Each row has a name. Each piece below is followed by the name of the row it came from, unless a question asks for something else. Each question is about the rows just above it. Places in a row count from 0.

[155 151 141 107 110 170 138 148 126 105 123 114 119 123 125 180 168 173
  95 129 126 137 155 178 130 153  82 134 133 152 105 139 131 116  83  68
  85 143 163 127 141 117 117 111  89 123 115 146  97  92 105 137 142 147
 129 170 127 116 175 136] = vetu
[169 163 150  96  95 188 148 163 124  90 117 107 109 119 123 203 193 194
  78 131 125 146 172 205 131 167  59 139 141 168  93 145 130 106  59  40
  64 158 179 127 156 111 108 100  71 121 109 157  80  63  92 143 159 160
 130 190 125 110 196 140] = mopet
[136 144 160 132  96  87 124 114 130  74 199 135  91 130 131  75 134 129
  96 188  87  89 100 104 125 102 219 114  91  42 102 136 159 106  79 119
 146 110 100 119 175 177 174  94 177 197 127 117 178 197 200  92 185  88
 189 130 116 112 118 183] = vumap
[125 127 127 129 128 129 127 126 127 129 129 128 129 128 128 129 128 128
 129 127 129 123 124 125 129 125 128 127 124 126 130 128 130 131 128 129
 126 126 125 128 128 128 131 129 128 126 128 127 130 136 129 128 127 123
 129 127 128 128 128 129] = fesu
[110 121 117 108 122 191 157 124 144 157 170 127 191 120 125  84 127 162
  96 105 115 135 105 175  66 110 133 191 136 191 142 146 110 145 103  94
 181 149 113 156 143 103 169 149 130 153 129 128 130 154 111 129 160 152
 150  79 124 157 124  91] = soke
[140 135  96 165 102  95 168 166 180 160 101 122 132  88 123  82 187 131
 132 140 121 141 211 142 115 151 173 166 149  86 152 124  98 114 120 120
 190 200 140 151 158 158 111 151 165 165 130 156 134  58 167 112 163 129
  90  93 162 190 125  98] = vizi
[141 135  93 166  98  91 172 168 184 163 100 121 131  85 123  75 192 133
 131 139 119 143 216 147 106 153 177 173 151  86 154 125  95 114 118 117
 197 205 140 155 163 158 111 154 168 170 130 158 135  53 170 111 169 132
  88  87 164 195 125  93] = zofat
[125 127 127 130 127 129 128 127 128 129 130 129 129 128 128 130 128 127
 129 127 129 123 125 124 129 125 128 126 123 128 129 127 130 131 128 128
 126 125 125 127 128 129 130 129 128 127 128 126 130 136 129 128 128 123
 129 127 129 128 128 130] = pupo
[165 159 146 100 101 181 144 157 126  96 119 109 114 120 124 194 184 187
  85 130 125 142 162 195 130 161  69 137 138 161  97 142 130 110  67  49
  72 150 173 128 150 113 111 104  78 122 111 153  86  74  97 141 151 155
 130 183 126 113 188 138] = loze
tags:
[195] -> Q610
[190] -> Q964
Join vizi by its entry at place 57: => Q964
[140 135  96 165 102  95 168 166 180 160 101 122 132  88 123  82 187 131
 132 140 121 141 211 142 115 151 173 166 149  86 152 124  98 114 120 120
 190 200 140 151 158 158 111 151 165 165 130 156 134  58 167 112 163 129
  90  93 162 190 125  98] is in which row? => vizi
The row with [155 151 141 107 110 170 138 148 126 105 123 114 119 123 125 180 168 173
  95 129 126 137 155 178 130 153  82 134 133 152 105 139 131 116  83  68
  85 143 163 127 141 117 117 111  89 123 115 146  97  92 105 137 142 147
 129 170 127 116 175 136] is => vetu

[ 70  71 148 158 156 125  77  79 127] = Gim
[115  73 140 103 197 119  96 112 107] = fur
[ 70 156 148 158 156  97 119 110 103] = Runas
[169 148 158 154 125 119 169 147 154] = kibir
Which row holds [ 71 148 158 156 125]? => Gim
which: [ 70  71 148 158 156 125  77  79 127] => Gim
Repeated in Runas: => [156]

[ 50  48  98  98 139 114  33 120 107 120 170 175 133 118 164 125  93 151] -> mora
[136  98 139 108 114 120  33  48 118 120 164 170 133 118 189 122 121 189] -> fifer
[151 145 134 146 105 136 140 131 111 119 171  88 143  75 159 109 102 153] -> seb
[122  98 139  98 114 120  33  48 118 164 119 122 122 145 111 122 155 189] -> gub
which: [ 98 139  98 114 120  33  48] => gub
Which row holds [151 145 134 146 105 136 140 131 111 119 171  88 143  75 159 109 102 153]? => seb
Table of tags by key:
[103] -> Q82
[101] -> Q739
[155] -> Q511
[140] -> Q270
[102] -> Q909
[105] -> Q68
The tag of seb, keyed by place 16: => Q909
which: [120 170 175 133 118 164] => mora
[ 98 114 120  33  48 118 164 119 122] is in which row? => gub

[150 177 127  80 177 122 141 150  97] -> Saz
[ 77 132 169 114  85  92 160 148 154] -> Tupum
[162  91  94 164 120 164  81 146 159] -> Buber
[ 49 131 122 133 195 127 116  93 116] -> Vidus
[100  81 130 173 140 156 114  84 161] -> zimo
[132 132 169 114 147 132 114 162 132] -> sedi
[124 137 144 107 143 143 156 134 134] -> fisa
Which value appears more than once in Vidus? => [116]
tags:
[148] -> Q835
[162] -> Q505
[134] -> Q271
[146] -> Q304
[147] -> Q162
The tag of sedi, keyed by place 7: => Q505
Which value appears more than once in Buber? => [164]
Where do [100  81 130 173 140 156 114  84 161] appear? => zimo
Where do [132 132 169 114 147 132 114 162 132] appear? => sedi

[ 98 100  69 147  67 134  90 155 174 108] : nusi
[149 159 160 117 163 117 155 116 108 149] : sako
[178 162 204 105 214 107 183 168 168 168] : kedip
[149 141 160 117 163 117 155 116 108 149] : penos
[ 84  91  45 151  38 127  74 164 189  98] : bupo
[137 130 135 126 135 122 134 124 124 137] : Mem
[ 84  91  45 151  38 139  38 164  38  38] : vut
The row with [100  69 147  67 134  90 155] is => nusi
Table of tags by key:
[149] -> Q731
[99] -> Q774
[98] -> Q276
[137] -> Q649
[125] -> Q999
[136] -> Q70
[84] -> Q220
[148] -> Q226
[126] -> Q508
The tag of Mem, keyed by place 0: => Q649
which: [149 159 160 117 163 117 155 116 108 149] => sako
which: [ 84  91  45 151  38 139  38 164  38  38] => vut
Which value appears more than once in kedip? => [168]
Repeated in vut: => [38]

[104 149  61 123 110] = Rozi
[104 154 113 154  98] = zef
[151 113 154 113  98] = kifo
Which value appears more than once in zef? => [154]
Table of tags by key:
[113] -> Q777
[151] -> Q742
[154] -> Q674
The tag of kifo, keyed by place 2: => Q674
Where do [104 149  61 123 110] appear? => Rozi
Where do [104 154 113 154  98] appear? => zef
which: [113 154  98] => zef
Which row holds [149  61]? => Rozi

[101 102 153 162 129 124  94  92 109] : lebo
[ 75 107 148 156 116 119  79 105 101] : nobol
[159 166 109 107 128 179 170 132 142] : safuv
[143 100 164 158 150 113 118  86 125] : bam
[177 111 168 137 161 105 142  99 135] : zaz
[186 122 163 123 159 108 151 111 136] : kal
[115 129  41 126  90 157 147 188 125] : pako
[182 154 139  98 140 138 166 138 132] : vazi
Table of tags by key:
[158] -> Q151
[159] -> Q951
[126] -> Q330
[108] -> Q756
[107] -> Q858
[118] -> Q573
[98] -> Q389
Look up the entry of bam at place 3 in the table: => Q151
which: [101 102 153 162 129 124  94  92 109] => lebo

[140 157 138 123 119 137 137 141 127 114 136 192 131 113 152 137 214 187
 118 145 133 151 119] -> tob
[187 161 100 117  85 129 171 104 140 141 100  82 119  85 110  97 174 153
  81 146  85 140 134] -> fudos
[ 85 153 167 156  71  98  54  95 146 172  90 162 142 177 104  89 163 139
 187 129 167 128 144] -> bif
[126  99 144 146  90 174  99 194  91  75 222 160 118 142 185 203  59 115
 145  97 134 100  98] -> Fekit
[118  94 108 104 155 155 190 125 118  99 130 146  54  92 118 127  57  74
 114 119  82 116 127] -> Bor
[ 72 101 169 128 149 122 134 133 122 116 133 192 113 131 122 128 125 131
 198 129 185 131 121] -> Gonib
The row with [118  94 108] is => Bor
Which value appears more than once in bif? => [167]
tags:
[167] -> Q757
[142] -> Q927
[91] -> Q282
[134] -> Q99
[85] -> Q779
[185] -> Q153
[82] -> Q847
The tag of Fekit, keyed by place 20: => Q99
The row with [192 113 131] is => Gonib
which: [187 161 100 117  85 129 171 104 140 141 100  82 119  85 110  97 174 153
  81 146  85 140 134] => fudos

[167 122 143 131 103 100] : vogu
[109 145 143 100 103 131] : Pon
[138  97 140 102 107  64] : Notev
[147 136  98 140 193 189] : sabab
[167 122 143 131 103 196] : nur
[102 138  97 140 107  64] : Binu
which: [143 131 103 100] => vogu
which: [102 138  97 140] => Binu
Table of tags by key:
[109] -> Q879
[196] -> Q178
[100] -> Q194
[131] -> Q401
The tag of Pon, keyed by place 5: => Q401

[124  95  52  72 171] = Fek
[152 124  86 126  96] = mulum
[ 95  50 123 140  93] = busu
[123  95  50  71 175] = silaf
[ 94 115  85 122  94] = fono
[ 84 163 162 162 162] = rur
[129 122  85  95 102] = Zuba
which: [ 95  50 123 140] => busu
Repeated in fono: => [94]
Which row holds [123  95  50]? => silaf
The value that rur holds more than once: => [162]

[85 51 94 87 87 87] : vimi
[ 47 111  64 147  60  32] : boz
[ 51  94 141  85  42  94] : tefos
The row with [ 51  94 141  85  42  94] is => tefos
Repeated in vimi: => [87]
which: [85 51 94 87] => vimi
tags:
[94] -> Q49
[85] -> Q367
[87] -> Q616
[84] -> Q640
Join tefos by its entry at place 3: => Q367

[127 131 180 188 171 185 117 185 185 183 182 185 182 174 135 136 217]  dulit
[177 128 186 123 187 130 179 171 125 182 179 174 121 123 126 128 188]  Sib
[133 183 128 131 137 182 185 131 188 128 121 136 135 133 132 170 134]  noku
[187 179 129 127 187 182 187 138 186 187 120 130 135 185 191 174 113]  supiv
[120 131 183 121 176 183 174 185 119 183 177 176 179 178 111 134 135]  ludut
[122 190 130 126 183 179 183 118 125 184 185 183 128 178 198 133 188]  mopa
[183 181 132 131 128 185 127 173 125 129 181 132 130 130 182 183 121]  devet
tags:
[188] -> Q554
[127] -> Q701
[216] -> Q911
[114] -> Q522
[218] -> Q372
[217] -> Q234
[113] -> Q643
The tag of dulit, keyed by place 16: => Q234
Repeated in supiv: => [187]
Where do [187 179 129 127 187 182 187 138 186 187 120 130 135 185 191 174 113] appear? => supiv
Which row holds [177 128 186 123 187 130 179 171 125 182 179 174 121 123 126 128 188]? => Sib
which: [130 130 182] => devet

[ 45  68  96 144 119] = mipal
[ 68  45 144  45  85] = Mika
[132 110  97  97 146] = Napo
The row with [68 45] is => Mika
The value that Napo holds more than once: => [97]
Which value appears more than once in Mika? => [45]
Where do [ 68  96 144 119] appear? => mipal
which: [ 96 144] => mipal

[140 109 185 111  82  90  66  82 122] = nazuk
[107 127 141 107 107  98  68 119 156] = lup
[144 108 183 115  88  96  77  83 117] = pibef
[111 102 105 163 120  92 154  98 165] = sevoz
[ 71 167  72 112 161 133 107 190 186] = Vone
[117  64  81  94  64  64 113  92 130] = sabur
[120  91 101 118 129 134 125 103 138] = Tafan
[111  82  91 132 128 123 137  94 149] = Mapa
[113  97 105 146 123 106 142  98 156] = Satap
[116  42  69  70 143 186 102  87 118] = mab
[110 104 108 165 118  87 154  98 166] = sodin
The value that sabur holds more than once: => [64]
key -> tag
[102] -> Q627
[101] -> Q41
[105] -> Q193
[103] -> Q753
[82] -> Q819
[165] -> Q946
[81] -> Q225
[166] -> Q74
The tag of sevoz, keyed by place 1: => Q627
which: [107 127 141 107 107  98  68 119 156] => lup

[ 81  88  88  88 146] = Lozub
[ 76 108 113 128 120] = Pozu
[106 122 113 106 106] = Kadi
[158 152 141  67 101] = tikib
[121 131 152  68 152] = Vuv
[135  58 122 176 141] = Butag
which: [122 113 106] => Kadi
tags:
[129] -> Q983
[128] -> Q417
[89] -> Q953
[68] -> Q404
[176] -> Q312
[58] -> Q645
[175] -> Q327
[88] -> Q535
[106] -> Q913
Look up the entry of Butag at place 3 in the table: => Q312
Where do [113 128] appear? => Pozu
Repeated in Lozub: => [88]
The value that Vuv holds more than once: => [152]
Repeated in Kadi: => [106]

[115  47  46 152 100 114  83 152  93  42 123 203  77 168 129 152  87 152
  76  69 160  54 162 179 193 149 126] -> gelig
[ 94 160  58  80 152 188 115  37  38 107  78  41  40 114  50  38 116  79
  89  67 146 120 200 193 131  55 147] -> Fafib
[ 73  47 118 193 128  66 172 159 104 118 112 212  50  52 138  44 187 143
 203 118  74 196 118 212 147 104 167] -> Nuri
[195  95 190 208  83 189 182  46 222  51 191 142 105 199 128 136 200 189
 106 130  44  82  85  67 114  36  93] -> fumi
[169 126 159 122  45 210 165  72  99  65 188  51 138  55  34 175 126 213
 123 173  49 122 130  62 162  97 166] -> vozu
[ 40  51  34 146  58  99 212  88  62  86  90  52 103  87 187 155  55 161
  66 149 176 122  59 179 205 200 176] -> kog
[196 209 217  78  75  86  43  44 112  41  83 123 115 118 165  79  83  60
 141 108 179  78  73 130 160 102 174] -> kanuv
[105  67 141 195  94 190  31 169  48 140 138 137  64 165 176  40  85  99
  41 112 153 192 165  31 139  83  54] -> Vomol
[ 70 170 176 129  44 207  70 106 142 175  56 187 157 155 104 128 201  34
 190 217  92 207 103 164  48 154  64] -> robis
[175 154  36 142 194 154  41 187 163 115  46 200  62 224  99 159 106  71
  75 207 197 206 121 148 107 117  54] -> kos
Which value appears more than once in fumi? => [189]
key -> tag
[131] -> Q260
[41] -> Q30
[64] -> Q335
[40] -> Q416
[62] -> Q638
[65] -> Q279
Join Fafib by its entry at place 12: => Q416
[ 64 165 176  40  85  99] is in which row? => Vomol
The value that gelig holds more than once: => [152]
The value that Fafib holds more than once: => [38]
which: [195  94 190] => Vomol

[ 85 121 146 125 121 113 145 114 143 205 126  92  96  80 125 121 135 146
 154 128 123] -> nuze
[135 123 113 132 153 154 137 112 177 111 117 104 109  82 121 107 163 124
 142 178  84] -> kep
[142 103 157 174 143 175  77  75 130 120 155 149 115 106 163 136 112 139
 114  88 146] -> Vuro
[142 103 157 174 143 175  77  75 130 120 155 149 115 106 163 136 112 139
 141  88 146] -> gitub
[171 135 152 106 156 141  63 112 157  44 154 138 106  62 146 116 109 116
 139 183 174] -> zad
[151 119 121  93 120 169 134 151 150 215 117 148 151  99 111 101 151 115
 155 112 143] -> rezok
[142 103 157 174 143 113  77  75 130 120 155 149 132 106 163 136 112 139
 114  88 146] -> bima
[164 136 112 142  84 100 159 131 122  32 128 123 106 137 128 129 128 106
 156 105  75] -> rav
[135 123 113 132 153 154 137 112 177 111 117 104 109  82 121 146 126 124
 142 178  84] -> Zov
key -> tag
[151] -> Q170
[150] -> Q472
[170] -> Q255
[98] -> Q277
[99] -> Q837
[152] -> Q676
[171] -> Q507
Look up the entry of rezok at place 0 in the table: => Q170
Which value appears more than once in rezok? => [151]

[103 132  79 154  95 160 140] : gulev
[146 142  86  83  84  55 140] : Faro
[173 154  71 123  61  76 162] : posef
[138 152  27  75  44  34 147] : Kalo
which: [ 95 160] => gulev
Table of tags by key:
[86] -> Q808
[84] -> Q565
[95] -> Q126
Look up the entry of Faro at place 4 in the table: => Q565
Where do [173 154  71 123  61  76 162] appear? => posef

[137  88 110 203  88] -> davu
[120 167 137  87 148] -> Kaz
[120  87 137 167 111] -> zogi
which: [137  87] => Kaz
tags:
[88] -> Q156
[166] -> Q938
[110] -> Q44
[167] -> Q805
[87] -> Q597
Look up the entry of davu at place 1 in the table: => Q156
Where do [167 137  87] appear? => Kaz
which: [120  87 137 167 111] => zogi
Which row holds [167 111]? => zogi

[161 113 209 153 164 132] = Bute
[161 215 209 153 215 132] = Selab
[111 152 189 161 169 158] = Fak
which: [209 153 215] => Selab
Which row holds [161 215 209 153 215]? => Selab
Which value appears more than once in Selab? => [215]
which: [189 161] => Fak

[107 129  87  90  87] = Vul
[108 131 120 137 120] = naze
[157 121  77 136  77] = virer
[118 129 127 118 127] = tuli
[116 131 149 125 149] = segi
[107 132 133 110 133] = riva
[153 125 153 162 153] = duva
[149 121 121 121  69] = sive
[140 123  74 118  74] = pekem
[104 131 122 102 122] = lovu
[147 124  27 140  27] = buv
The value that sive holds more than once: => [121]
key -> tag
[73] -> Q204
[128] -> Q617
[118] -> Q418
[153] -> Q622
[74] -> Q373
[127] -> Q562
Join tuli by its entry at place 4: => Q562

[127 127 126 128 127 121 128 121 119 128 121 129 135  88 168] = mifi
[160 126 129 129 131 141 129 152  84 129 125 127 127  87 164] = suli
[ 56 129 125 129 125  98 127  60 204 129 126 127 127 154 112] = vala
[177 126 128 129 128 160 130 183  68 127 123 134 131 119 121] = Dibe
[128 129  68 127 130 177 123 126 160 183 128 136 126 129 130] = koban
[216 128 136 128 138 152 132 220  31 126 136 131 127 128 135] = kosuz
[216 126 136 128 138 152 132 220  31 126 136 131 127 128 135] = fev
Which row holds [216 128 136 128 138 152 132 220  31 126 136 131 127 128 135]? => kosuz
which: [177 126 128 129 128 160 130 183  68 127 123] => Dibe

[111 104  97 108 106 102 112]  seg
[120 125 120 120 120 126 120]  luk
[118 123 122 123 118 125 120]  zet
[181  56  82  87 150  36 146]  duvuz
[ 69 171 158 148  97 192  98]  serud
[ 95 108  95 107  94 108 102]  lapo
[102 102  97 102 106 102 102]  vos
The value that luk holds more than once: => [120]
Which value appears more than once in vos? => [102]
tags:
[106] -> Q454
[97] -> Q526
[111] -> Q305
[122] -> Q7
Join seg by its entry at place 2: => Q526
which: [181  56  82] => duvuz
which: [ 69 171 158 148  97 192  98] => serud

[125 160 183 108] : sev
[127 127 131 133] : pegan
[116 201  72 128] : lep
[127 126 126 134] : fuvip
[116 201  72 108] : lon
[127 127 131 129] : pigas
which: [127 127 131 129] => pigas
which: [116 201  72 108] => lon

[180 130 102 117 168 164 119 135 156 137 123 135 118] = mimim
[111 145 135 185  94 122 190 131 176 153 150 129 122] = gike
[ 99  86 147 140 140  43 122 132 179 156 154 129 120] = fug
[116 130 145 202 104 135 123  96  87 130 112 218 182] = tebep
[111 145 135 185  94 122 190 100  63 137 121 128 154] = zigis
[191 135 103 117 174 146 111 142 156 125 119  54 106] = zive
[126  79 202 149 114  74  94 118 124 104 107 179 149] = nug
[166 170  95 111 184 110  72 160 164 114 114 106  87] = bisuv
[126 176  86 112 180  93  75 157 184 136 127 156  89] = Raza
[113 144 135 176  92 120 196 103  61 132 121 120 149] = bila
[117  60 182 143 126  46 116 128 156 123 127 134 130] = nis
[111 145 135 185  94 122 135 111  56 118 119 104 131] = Vunol
tags:
[94] -> Q954
[150] -> Q56
[118] -> Q688
[149] -> Q870
[196] -> Q928
[123] -> Q320
[95] -> Q851
[122] -> Q747
Join nug by its entry at place 6: => Q954
Where do [117  60 182 143 126  46 116 128 156 123 127 134 130] appear? => nis
Which value appears more than once in gike? => [122]
[126 176  86 112 180  93  75 157 184 136 127 156  89] is in which row? => Raza
Which value appears more than once in mimim? => [135]

